In the rows, 128 means zero.
name the system of each run:
pedi, path 1 (8 x 18):
[[121 124 133 171 120 191 150 120 139  73 157  90  99 146 167  91 128 116]
 [134  60 151 106 126 127 121 147 141 119 124 116 205 152  73 129 114 128]
 [142 122 107  96 139  95 161 149 100 136 145 137  95 143 155 160 173  55]
 [117 108 119 159 102 193 112 161 171 100 150  94  84 149 156  91 123 135]
 [105  87 113 108 119 125 125 139 108 123 123 139 215 156  76  98 112 101]
 [149 126 139 120 151 115 182 114 102  92 157 123 103 139 164 154 174  64]
 [142  71 142 136 107 170 101 172 186 124 137  74 102 147 138 119 126 152]
 [100 107  84  97 117 116 127 167  99 150 120 159 176 163  92 114 115  83]]
baruf, path 2 (8 x 18):
[[ 99  84 136 118 121 162 117 149 185 124 147 182 164 142  99 126 101  84]
 [138 123  73 131 119  69 109 132  59 109  95 119  97 121 132  89 138 107]
 [149 131 172 139 133 175 162 126 149  91 164  72 118 153 153 148 160 157]
 [109  69 124 109 130 135 127 138 152 171 125 151 188 135  98 126  90  74]
 [145 145  82 134 125  88 134 159  69  93 102 143  60 143 136 133 128 125]
 [129 115 169 131 111 172 118 127 183  84 174  88 134 139 141 113 178 140]
 [115  84 103 123 135 126 146 120  98 182 107 112 188 137 113 109  84  82]
 [153 145 125 137 144 113 164 153 101  73 121 162  61 149 136 173 122 128]]
vifa, path 3 (8 x 18):
[[143 126 114 143 128 144 127 173 135 168  93 108  75 137 135 155  69 185]
 [ 92 135 125 122 112 141 107 136 153  71 149 206 162 140  85 106 132 111]
 [139 141 122 143 142 101 146  63  90 143 129  88 113  86 178 103 158  86]
 [144 136 136 126 129 151 144 169 119 146 105  88 138 163 106 158  95 216]
 [111 110 148 100 127 117 108 127 180 128 148 205 155 114  99 146 140  86]
 [139 148  93 160 129 108 126 103  95 119 114 112  49  98 181 101 130 106]
 [111 153 127 131 112 173 132 146 115 115 130  98 185 170  95 105 118 198]
 [130 103 162 104 153 102 146  90 150 165 134 164 171  98 119 165 130  73]]
Rapa, path 4 (8 x 18):
[[118 141 124 150 125 170 128 105 134 201 118  66 146 115 153 104  98 164]
 [145 118 173 132 158 122 154 111 138  99 108 177 155 124  82 180  78 154]
 [143 144 115 112 116  63  84 127 125  97 130 148  74  98 140 124 193 122]
 [108 174  92 134 114 159 122 138 113 202 120  79 126 134 152 107 122 171]
 [123 134 174 151 158 158 163  93 158 123 124 176 158 116 105 163  68 140]
 [159 112 132 127 128  54  90 105 115  76 110 141  94  87 120 119 163 125]
 [123 186  98 107 110 135 119 157 104 180 127  81 121 147 144 125 167 183]
 [109 143 158 147 149 174 151 107 180 170 131 171 135 112 131 160  71 129]]
zopa, path 5 (8 x 18):
[[137 103 125  84 134  96 124 139 146 192 143 122 119 115 152 159 173  70]
 [136 126  99 172 126 150 133 152 113 111  97 118  61 140 146 118  63 153]
 [ 91 153 139 119 111 152 110 118 149  89 154 171 193 138  84 101 145 146]
 [149 113 125 112 142  87 144  89 103 167 134  85 126  99 169 126 173  70]
 [155 111 144 149 139 157 156 164 133 121 103 103  94 154 124 166  68 184]
 [ 89 127 114 102 107 126  86 152 162 124 141 202 162 132  86 112 136 109]
 [135 147  98 145 129 104 139  92  78 118 132  87  92 108 179  89 167  90]
 [140 124 178 148 140 182 161 125 155 128 130  91 155 147 116 159  91 191]]
baruf, path 6 (8 x 18):
[[160 160 126 119 142  77 133 102  81 165 102  79 116 101 146 147 157 171]
 [117 158 162 127 134 185 145 143 189 165 148 145 126 138 132 175 110 169]
 [ 91 140  89 130 114 102  82 114 127 147 107 196 144  97 103  87 102 108]
 [149 184 132 150 135 103 132  84  88 102 116  96  92 100 155 122 159 177]
 [126 125 188 119 141 165 138 104 190 170 147 120 179 116 118 163 123 155]
 [110 147  83 116 129  89 111 141 106 184  89 186 125 114 107 138  85 121]
 [129 195 129 150 116 129 108 117 133  83 136 134  65 110 152 120 166 177]
 [111 120 161 132 128 154 112  75 163 165 138  97 198  98 122 102 126 142]]
repal, path 7 (8 x 18):
[[136 165 100 113 151  82 172 119  49 145 106 147 136 137 126 154 126 110]
 [138 149 166 149 128 172 126 130 193 111 153 125  70 117 159 155 139 164]
 [106 105 105 125 111 104  74 117 125 167  98 131 181 106  93  78 104 137]
 [139 187 119 122 154 111 190 121  68 117 128 149 116 148 139 171 141 121]
 [132 120 168 147 120 164  93 114 213 132 146 113  94  94 153 130 132 155]
 [115 120  87 118 119  87 103 128  80 164  83 135 179 122  88  98  95 138]
 [135 192 142 123 149 136 181 125 112 105 153 156  98 145 151 181 160 128]
 [122 102 146 150 113 145  70 104 196 151 127 104 113  80 145  93 119 146]]
tel, path 8 (8 x 18):
[[146 108 114 124 117  81  95  98  97 127 121  63 130 100 148  80 181 117]
 [119 170 119 116 134 172 178 161 109 181 135 101 149 175 135 163 118 159]
 [117  99 151 147 138 144 121 123 187 104 128 202 112 111 113 144  74 101]
 [150 107 110 129 113  69  91 112  86  83 110  92 120 108 124  83 167 130]
 [116 176 126 102 128 164 168 144 118 182 158  92 155 163 149 152 166 141]
 [118  97 138 154 142 156 133 127 175 147 113 176 109 113 125 146  46 107]
 [146 110 118 134 114  78  94 128  95  44 109 129 118 124 101  95 150 143]
 [120 165 133  95 127 139 149 120 124 175 167  87 160 139 154 137 199 118]]
pedi, path 9 (8 x 18):
[[110 192 119 147 134 164 171  84  96 146 152  89 136 129 176 106 153 122]
 [146  80 178 155 152 154 145 112 166 122 111 125 148 121 105 156  58 153]
 [150 114 111  90 125  46  91 154 116 128 106 167 107 113 103 155 158 121]
 [107 198  97 140 108 163 127 134 123 146 152  99  85 136 176 104 167 146]
 [104 110 146 158 136 175 138  99 147 137 118 133 190 125 101 107  57 140]
 [161 109 144 109 153  51 140 106  94  94 108 160 129 109 105 166 140 104]
 [142 161 130 121 110 137 107 155 157 142 147  85  66 127 168 139 184 171]
 [ 86 129 102 138 117 171 118 138 142 191 112 137 171 136 111 100  66 137]]
repal, path 10 (8 x 18):
[[155  90 164 135 133  80  92  92 137  93  99 122 152  88  92 122 123 164]
 [144 154 109  83 127  98 138 170  97 182 123  98 124 151 130 169 170 156]
 [ 91 156 110 150 120 188 132 139 172 151 148 166  86 131 157 122  98 105]
 [119 126 129 158 127 104 104  76 106  70 105 154 162  97  96  77 107 134]
 [165 148 157 100 147  96 162 117  97 143 130  77 144 130 135 173 181 161]
 [120 115 123 126 124 163 118 163 188 203 127 129  89 127 149 156  95 130]
 [ 96 146  90 144 114 114 101 127 106  85 105 201 134 125  90  89  90 125]
 [142 176 153 124 135 113 147  81 101  91 153  98 139 117 145 126 204 141]]
kilut, path 11 (8 x 18):
[[100 140  98 148 105 158 110 157 110  96 108 141 156 162  86  84  82 178]
 [120 146 160 117 150 109 147  72 141 113 158 176 151  98 134 145 167  70]
 [168 111 115 134 129 109 128 144 104 162 101  45  78 124 164 135 132 157]
 [ 98 135 135 129 116 175 129 160 149 108 133 165 178 168  78 127  89 170]
 [126 121 124 114 138  89 124 100 141 139 141 175 106  89 152 136 154  46]
 [147 139 101 149 113 126 114 136  88 118 105  51  97 132 147  92 135 186]
 [107 134 171 123 140 172 158 114 158 125 148 162 205 146  90 151 104 139]
 [152 103 111 111 142  76 129 139 127 158 116 148  65 105 155 162 135  71]]
Rapa, path 12 (8 x 18):
[[152 131 183 105 130 124 129 139 160  79 156 129 138 138 108 173 183 166]
 [130 111  95 102 119  92  84 154 147 205 113 131  92 102 147 135 138 104]
 [106 174  94 167 130 171 159 135  91 118 109 148 114 156 128 113  63 153]
 [117 136 174 136 131 136 121  68 159  79 159 145 171  98 118 108 160 118]
 [173  89 128 106 138  67 123 129 101 171  97  66 121 109 138 147 149 132]
 [123 163 120 122 120 167 139 197 148 129 131 152  92 172 118 169 109 179]
 [ 89 137 115 144 122 130  96  87 159 134 134 192 135  86 128  88 113  80]
 [151 133 122 151 143 103 156  84  54 110 103  69 144 123 138 103 124 139]]
kilut, path 13 (8 x 18):
[[ 83 171 105 113 106 152 111 158 153 111 156 209 129 147 108 122 143 117]
 [126 134 121 156 130 113 110  62 127 144 127 104 100  70 175  82 142  90]
 [150 143 138 137 143 121 154 118  75 125  94  87 164 143 101 141  97 199]
 [130 138 166  96 138 140 143 153 183 139 153 184 128 140 113 199 141 129]
 [121 106  80 131 105 109  73 151 142 171 110 120  74 104 156  92 125 104]
 [ 97 182 109 152 118 143 129  96  82  92 121 136 174 134 106  75 118 164]
 [151 140 186 123 168 116 172  72 145 143 143 133 138  98 144 187 146 113]
 [156  96 111 114 119 110 106 191 136 169  93  94  81 139 126 156 104 172]]
vifa, path 14 (8 x 18):
[[145 134 135 145 154 114 155 132 134 108 112 191  64 118 133 180  85 115]
 [118 155 121 143  95 129  71 119 137  68 135 118 118 113 123  69 168 171]
 [103 155 103 114 136 124 150 100  87 209 121 110 190 124 131 113 123 110]
 [156 136 174 140 161 140 180 126 142 109 122 153 102 134 125 202  89 154]
 [129 114 134 124 102  93  46 126 167  99 120 143 114  90 109  97 156 154]
 [ 96 184  66 121 122 124 140 127  74 183 123 135 131 135 151 104 134 104]
 [130 151 177 157 152 184 182 101 146 105 141 128 144 139 128 160  92 160]
 [150  82 148 119 128  67  75 106 145 122  97 137 143  82  93 123 126 144]]
zopa, path 15 (8 x 18):
[[141 129 131 111 118  74  83 147 141  68 118 187 100 114  91 141 154 145]
 [118 175 104 124 103 131  89 126 128 167 137  76 104 112 167  93 182 162]
 [111 177 139 153 157 162 179  87 119 173 118 146 149 121 136 153  72 143]
 [152 103 166 121 146  72 112 101 144  87 111 185 130  92  90 159 123 125]
 [147 140 105 105 103  89  77 160 117 145 115  82  91 122 137 118 182 179]
 [ 95 200 114 141 130 181 154 127 136 186 139 144 119 136 152 140 105 151]
 [124 128 155 154 152 104 127  60 136  99 114 188 140  78 112 126  95 105]
 [166 123 140 108 123  65  97 131 105 110 107  85 127 113 110 135 175 184]]
tel, path 16 (8 x 18):
[[ 95 183 112 125 128 191 176 135 119 159 168 120 144 166 158 129 144 111]
 [130  70 159 166 147 154 137 102 168 118 114 144 133 107 120 129  50 108]
 [165  96 127 105 121  67 113 150  91  71 111 114 130 142  97 132 165 142]
 [113 160 116  98 119 153 140 150 149 178 171 108 117 145 167 143 190  98]
 [107  99 105 171 126 171 129 132 141 150 104 134 118 128 134  97  38 115]
 [141 119 146 130 132 107 138 119  94  31 128 146 163 147  86 120 141 135]
 [148 114 152  91 138 113 140 118 147 172 157  85 131 115 162 158 197  93]
 [124 110  86 142 116 156 124 184 133 176 101 114  88 152 137 129  64 142]]

runs to name:
path 17 (2 x 18):
[[132 114 100 140 108  91  54 142 148 137  93 142  69  87 130 103 112 151]
 [ 96 205  95 127 109 134 125 115  79 115 135 131 162 143 118  85 159 162]]
 : tel
path 18 (2 x 18):
[[129 137  76 115  95 117 104 168  83 120 125  74 115 158 137  84 173 141]
 [102 162 141 141 139 207 184 118 150 152 168 122 144 153 160 139 116 110]]
 : zopa
path 19 (2 x 18):
[[123 146 113 126 116 153 111 153 172 192 142 108  66 118 178 141 143 128]
 [104 122 113 166 129 153 121 118 126 136  93 161 152 122  98 101  35 148]]
 : Rapa
path 20 (2 x 18):
[[143 118 119  91 121  90 132 167 101  65 141 153 125 161 104 143 181 104]
 [117 114 131 134 109 181 130 133 164 135 173  67 118 141 176  94 170 100]]
 : kilut
path 21 (2 x 18):
[[119 137  79 133 125  89 131 133  56  82 101 171 128 141 104 100 110 103]
 [142 154 175 134 131 143 136  94 151  78 169  98 123 118 151 132 196 145]]
 : kilut
path 22 (2 x 18):
[[124 131 124 132 104 165  92 187 183 149 120 124  90 141 120 138 104 195]
 [ 77 178  84 130 121 124 116  99 107 149 129 190 155 112 122  86 121  93]]
 : zopa
path 23 (2 x 18):
[[125 114 112 142 114 142 139 130 107  53 157 106 111 151 150  80 170  78]
 [129  79 146 121 133 170 162 126 137 158 150  58 182 155 142 120 131  97]]
 : tel
path 24 (2 x 18):
[[ 99 117  88  94 105 126 117 175 103 121 134 148 182 174  86 102 143 109]
 [121 132 135 139 143 156 180  95 119 105 170 120 127 137 172 121 162  48]]
 : pedi
path 25 (2 x 18):
[[102 112 147 133 132 156 130  79 144 161 134 115 218 114 110  97 106 115]
 [171 112 138 121 164  70 164 122  89 126  95 144 102 119 122 188 105 119]]
 : vifa
path 26 (2 x 18):
[[131 115 100 121 113 100  75 171 163 148 111 164  52 109 136 139 122 123]
 [106 168 106 146  96 161 102 130 112  95 134  92 141 144 124  65 147 184]]
 : baruf
path 27 (2 x 18):
[[141 101 137  73 123  76 111 150 124 118 133 145 172 140  85 150 179 116]
 [129 143  88 122 127 138 151 164 117 171 138 116  59 145 179 145 140  87]]
 : Rapa
path 28 (2 x 18):
[[102 163 125 157 114 145 107  68 116  94 137 111 162 103 132  57 147 142]
 [161 115 175 107 156 106 157  97 118 168 121  75 179 118 123 170 144 150]]
 : Rapa
path 29 (2 x 18):
[[162  86 138 155 134 143 130 150 139 143  96  69  85 129 144 144  77 170]
 [104 145 106  96 112 110 100 175 138 126 121 208 146 148  74 143 125 141]]
 : pedi
path 30 (2 x 18):
[[126 104 114 115 127 124 153 173  96  59 130 166 146 181  88 134 119 103]
 [133 100 145 123 118 142 124 123 164  89 175 104 107 127 164 111 192  71]]
 : kilut
path 31 (2 x 18):
[[161 103 120 153 142  99 132 140 100 100  76 137  83 125 113 147  61 157]
 [102 192 120 110 102 128 101 135 133  90 156 163 139 136 113 109 190 159]]
 : Rapa
path 32 (2 x 18):
[[134 150 102 111 110 140 145 163  89 114 149  67 126 176 146 113 187 144]
 [100 109 138 130 136 191 157 131 177 175 154 148 160 144 135 140  91  82]]
 : tel
path 33 (2 x 18):
[[131  81 169 152 120 170 114 130 179  62 140 121 143 138 103 114 111 153]
 [127 108 101  88 131  81 138 129  73 153 118 123 192 142 103 121 151  86]]
 : baruf
path 34 (2 x 18):
[[135  55 112 143 120  99  97 112 112 111  99 103 149 110 111  73  98  97]
 [133 161 129 105 135 124 174 134  76  81 150 122 166 173 116 141 178 125]]
 : kilut
path 35 (2 x 18):
[[118 145  71 148 110 105 101 120  64 131  90 100 128 123 125  66 113 150]
 [120 187 166 128 146 160 179 104 125 101 153 154 167 147 114 165 136 158]]
 : pedi
path 36 (2 x 18):
[[126 148  98 125 135 106 139 171 110 112 106 203  79 147 110 166  93 123]
 [112 153 129 148 100 137  74 110 164  73 150 135 102 102 142  77 171 144]]
 : zopa
path 37 (2 x 18):
[[103 124 120 154 130 162 122 135 172 137 118 196  99 117 125 133  56 111]
 [138 119 123 146 118  89  98  95  95  50 113 121 137 107 109  77 146 139]]
 : tel
path 38 (2 x 18):
[[125  96  78 135 130 127 156 138  80 148 120  99 113 147 160 100 111  55]
 [128 108 148 149 126 193 170 151 139  66 154 104 131 178 130 127 116 132]]
 : tel
path 39 (2 x 18):
[[143  99 145 184 145 168 157 111 136 102 112 104  94 127 146 125  58 134]
 [149  74 151  97 129  80 108 145 133  88 115 154 167 134  68 149 135 130]]
 : kilut
